(in the rows, 128 means zero)
One turn sends every row of this set to another row. A few are shown first. Where does it send the rows asked after them?
bemo: [134 128 135 168 145 115 121 134 135 137 123 132  91 101 104 111 145 132]
zapu: [134 142 126 121 142 129 133 131 130 142 130 108 160 149 156 117  98 133]
Gefig: [146  96 120 100 134 122 100 159 130 152 117 129 140 125 137 140 145 153]
dirar: [119 128 159 120 127 147 106 116 141 115 147 138  95 109 104 105 128 116]
vup: [148 131 136 135 150 124  86 131 132 110 119 145  82 131 126  90 131 138]
nez: [142 152 116 113 129 110 137 147 126 142 136 116 140 161 150 109 102 138]
zut: [145 126 142 120 161 128  78 133 129 117 126 130  77 128 117 104 130 130]
pafo: [183 134 104 107 152 131 117 133 122 134 125 141 137 123 141 146 125  92]
vaz: [128 125 127  83 112 141 156 122 140 123 149 138 130 141 132 122 125 118]
Minud: [155 118 122 101 105 155 134 131 132 135 123 149 145 150 135 128 115 132]
mufid: [151 148 103 120 146  92 118 147 122 127 145 134 144 123 135 144 129  93]
dudef: [140 154 154 141 146 129 114 125 146 136 111 118  91 133 129  96 106 142]
dofib: [139 128 115 122 133 118 121 148 111 159 148 104 149 120 156 117 107 133]
Siru: [147 105 112  89 163 117 104 158 129 121 119 125 122 144 124 146 153 125]
Sasu: [147 162 149 138 134 121 107 122 142 128 148 144 101  93 124  98 140 116]
Diz: [158 105 110  86 162 108  95 140 127 132 131 141 125 135 141 139 154 142]
zokun: [133 114 126 103 117 155 154 112 122 127 149 139 144 141 116 129 123 131]
renen: [138 158 146 147 128 104  96 126 145 132 139 146 107  95 116 116 127 106]
naliv: [165 153 116 113 154 107 110 140 135 144 147 135 157 123 143 138 135  99]
vam: [130 110 120 101 142 110 166 132 140 150 124 123 117 115 127 149 151 141]
Bifi: [151 101 107 102 146 132 159 118 120 158 147 123 114 100 141 135 131 120]
Beve: [140  86 106 117 144 116 155 120 137 157 134 135 114 125 129 139 152 141]
fuvu: [133 146 161 145 142 133 118 129 158 133 106 116 103 118 136  92 127 143]
vodel: [130 132 155 130 143 155 111 115 130 102 128 137  96 103 106 108 133 121]
gunor: [134 131 143 154 142 110 126 121 146 146 108 137  82 104 105 125 136 138]

vup turns into bemo
Gefig turns into Bifi
And these:
Siru turns into vam
zokun turns into zapu
dirar turns into dudef

One turn sends every row of this set to another row. A few are shown first. Where does it send the rows asked after them?
Zana: [117 115 114 127 144 156 146 172 108 116 115 113 121 117 149 152 145 148]
kibu: [136 128 135 133 141 155 142 148  96 177 151 119 111  97 124 130 104 133]
Lezi: [145 114 110 128 164 128 121 175 121 124 116 106 114 131  87 135  98 118]
Gepe: [124 119 119 127 150 156 147 162  94 114 116 112 112 118 149 147 137 150]
zakar: [141 122 126 126 153 159 135 149  92 176 152 118 107 100 113 131 105 133]
nebif: [140 110 104 122 124 177 118 156 116 107 142 116 146  95  97 117 126 145]
Nizig: [163 151 137 114  99 167 127 141 114 152 151 140 122 133 120 131 102 136]
Tes: [165 157 131 100 152 153 139 159 134 144 139 130 127 123 158 114 127 106]
pup: [163 136 133 156 118 143 132 127 118 127 123 136 138 103  90 165 108 113]
Nomis: [153 139 119 138 124 150 119 128 112 119 142 141 152 113  79 168 108 131]
rel: [143 109 109 116 166 149 137 148 150 122 113 141 106 118 145 143 158 110]
Rutof: [174 147 142 132 103 154 117 146 142 153 141 143 137 128 118 129 112 145]
Rafum: [147 132 105 101 162 125 143 138 143 133 123 163 108 109 145 143 140 119]
zop: [141  94 122 126 134 143 162 141 127 111 121 135 147 128 100 163 146  98]
Zib: [141 121 100  94 154 134 134 150 144 140 121 143 113 129 132 155 157  96]
zatip: [165 158 120 103 141 151 146 168 143 152 154 136 130 114 157 141 136 128]
timu: [176 140 142  95 141 158 141 149 132 162 145 124 150 114 150 132 127 124]
Rava: [135 112 108 125 112 170 113 147 117 116 142 116 154  98  94 116 129 137]
tari: [163  94 110 127 137 139 151 155 115 121 111 140 137 148 112 161 158 114]
tiza: [155  87 114 141 157 140 150 148 129 119 130 128 141 133  94 172 138 117]
Sabu: [179 137 133 122  95 158 117 135 133 137 148 136 109 116  98 136 118 132]
Rifop: [137 132 117 113 157 122 114 140 113 128 142 128 135 131 125  87 136 136]
das: [140 137 114 120 153 111 112 147 122 135 137 126 132 132 132  90 137 131]
gulit: [140 113 105 131 157 123 127 176 122 131 124 106 115 124  82 145 100 109]
Tesu: [152 142 141 134 139 150 138 152 120 113 122 141 149 104  77 174 115 115]

tari turns into Sabu
Lezi turns into zakar
Rava turns into das
And these:
zop turns into Rutof
tiza turns into Nizig

